In the rows, 128 means zero.
Named moves, each a turn or a mirror, and the order they were made in; the first pair answered:
move K521:
[119 130 131 132 112 138 121 126 128 135 116]  ->  [135 127 132 126 124 127 133 139 135 138 145]
[126  87 101 178  93 137 121 159 117 138 166]  ->  [111  89 100 180  87 150 111 143 114 136 140]
[137 156 145 110 132 142 115 121 111 114  78]  ->  [168 152 152  90 136 120 134 147 131 115 136]
move K106:
[170 172 125 118 197  87 140 101 110 115 112]  ->  [106 125  97 179 139 137  95  73  86 149  86]
[115 111 142 129 139 133 123 128 139 141 148]  ->  [121 117 144 123 145 126 128 131 140 139 145]
[147 106  90 146  97 111 140 151 115 130 163]  ->  [150 164 128  83 153 107 140 128 136 104 100]
[141 116  77 184 111 127 147 110  95 128 108]  ->  [179 148  97 135 148  96 178 123 107 108 115]
move K654:
[139 122 116 107 112 124 139 181 130 121 147]  ->  [121 135 134  95 122 141 129 170 147 129 144]
[114 130 120 148 121 148 107 103 115 135  77]  ->  [125 124 110 159 114 139 112 103 107 133  77]
[117 139 165  69 142 139 136 159 169 116 188]  ->  [151 118 120 110 118 110 169 181 129 104 203]
move K611:
[122 104  94 138 119 115 156 126 111 104 113]  ->  [133  98 102 125 117 101 157 137 117 109 137]
[ 98 108 132 117 132 169 104  92 126 152  83]  ->  [132  92 146 101 137 144 120 134 159 159 182]
[101 160 135 116 139 150 102  84 115 102  46]  ->  [152 132 156  84 149 118 131 156 165 128 207]
move K626:
[167 112 102 128  82  92 137 193 106 140 156]  ->  [156 110  84 148  72 102 128 174  88 132 109]
[127 147  88 158 125 123 100 119  98 107 107]  ->  [115 157 110 141 138 135  86 111 111 111  96]
[101  99 119  71  95 164 113 130 152 153 164]  ->  [118  93 108  77  93 153 121 137 149 151 177]

Each pair is 2 to 3 moves apart.
[165 149 175  89 159 117 142 146 157 101 159]  ->  [128 162 186  95 163 147 112 109 157 106 110]
K521, K626
[115 126 166 122 131 155  85  69 159 103 110]  ->  [182 108 107 159 111  90 139 102 116  76 140]
K654, K626, K106
[ 94 159 134 111 185 144 113  97  93 119  64]  ->  [132  90  97 155 140 115 134 166  92 149 210]
K106, K626, K521
[145 168 157  79 153 116 150 144 139 123 144]  ->  [111 120  91 168  85 141 127 128  87 135 120]
K106, K654
[139 169 159  93 155 121 132 107 121  92  70]  ->  [ 77 126 153 133 108 171  91  97 127 135  93]
K611, K106
[108 108 133  83 149 186 100 135 163 100 127]  ->  [100 103 104 116 126 192  97 119 133  93  98]
K626, K626, K521
[ 96 167 152 121 153 165 106 120 138 123 122]  ->  [161 167 121 126 158 113 150 147 114  93 144]
K654, K106, K611
[149 163  99 144 145 105 143 106 116  95  60]  ->  [172 122  80 163 123  87 155 154 120 120 157]
K106, K521
[141 121  86 166 105 103 144 121  84 121  98]  ->  [167 157 130  99 158  81 157 131 121 104 109]
K521, K106, K521
[173 165 160  71 173  89 166 140 158 113 169]  ->  [152 166 107 132 141  99 159  94  89  91  49]
K626, K611
[144 177 167  65 173  80 141 141 136  98 148]  ->  [ 87 109 156 114 116 130  99 150 151 157 216]
K106, K611
[ 61 120 128 156 101 164  93  94 107 149  77]  ->  [ 95 128 101 170 101 140 113  99  80 123  55]
K521, K611, K654
[106  80  81 173  77 133 129 123 103 140 123]  ->  [155 134  93 133 126  98 160 114  95  97  67]
K106, K626, K521
[ 82 156 151 113 132 168 101  89 128 117  83]  ->  [ 90 163 170  85 150 160 103 104 146 118 114]
K626, K521, K611
[160 163 154  83 172 114 148 122 150 111  99]  ->  [119  94  87 185  88 151 122 121 101 142 103]
K626, K521, K106
[115 159 140  80 159 139 115 109 109 100  42]  ->  [ 74  94 107 147  96 174  84 116  93 140  83]
K106, K626, K654
[ 98 123 169  79 149 154  87 133 193 143 128]  ->  [110  70  79 176  78 140 101 137 120 141 108]
K106, K611, K654
[140 134 140 152 166 123  71 101  84 112  74]  ->  [129  87 138 171 133 138  61 131 103 147 169]
K611, K106, K106
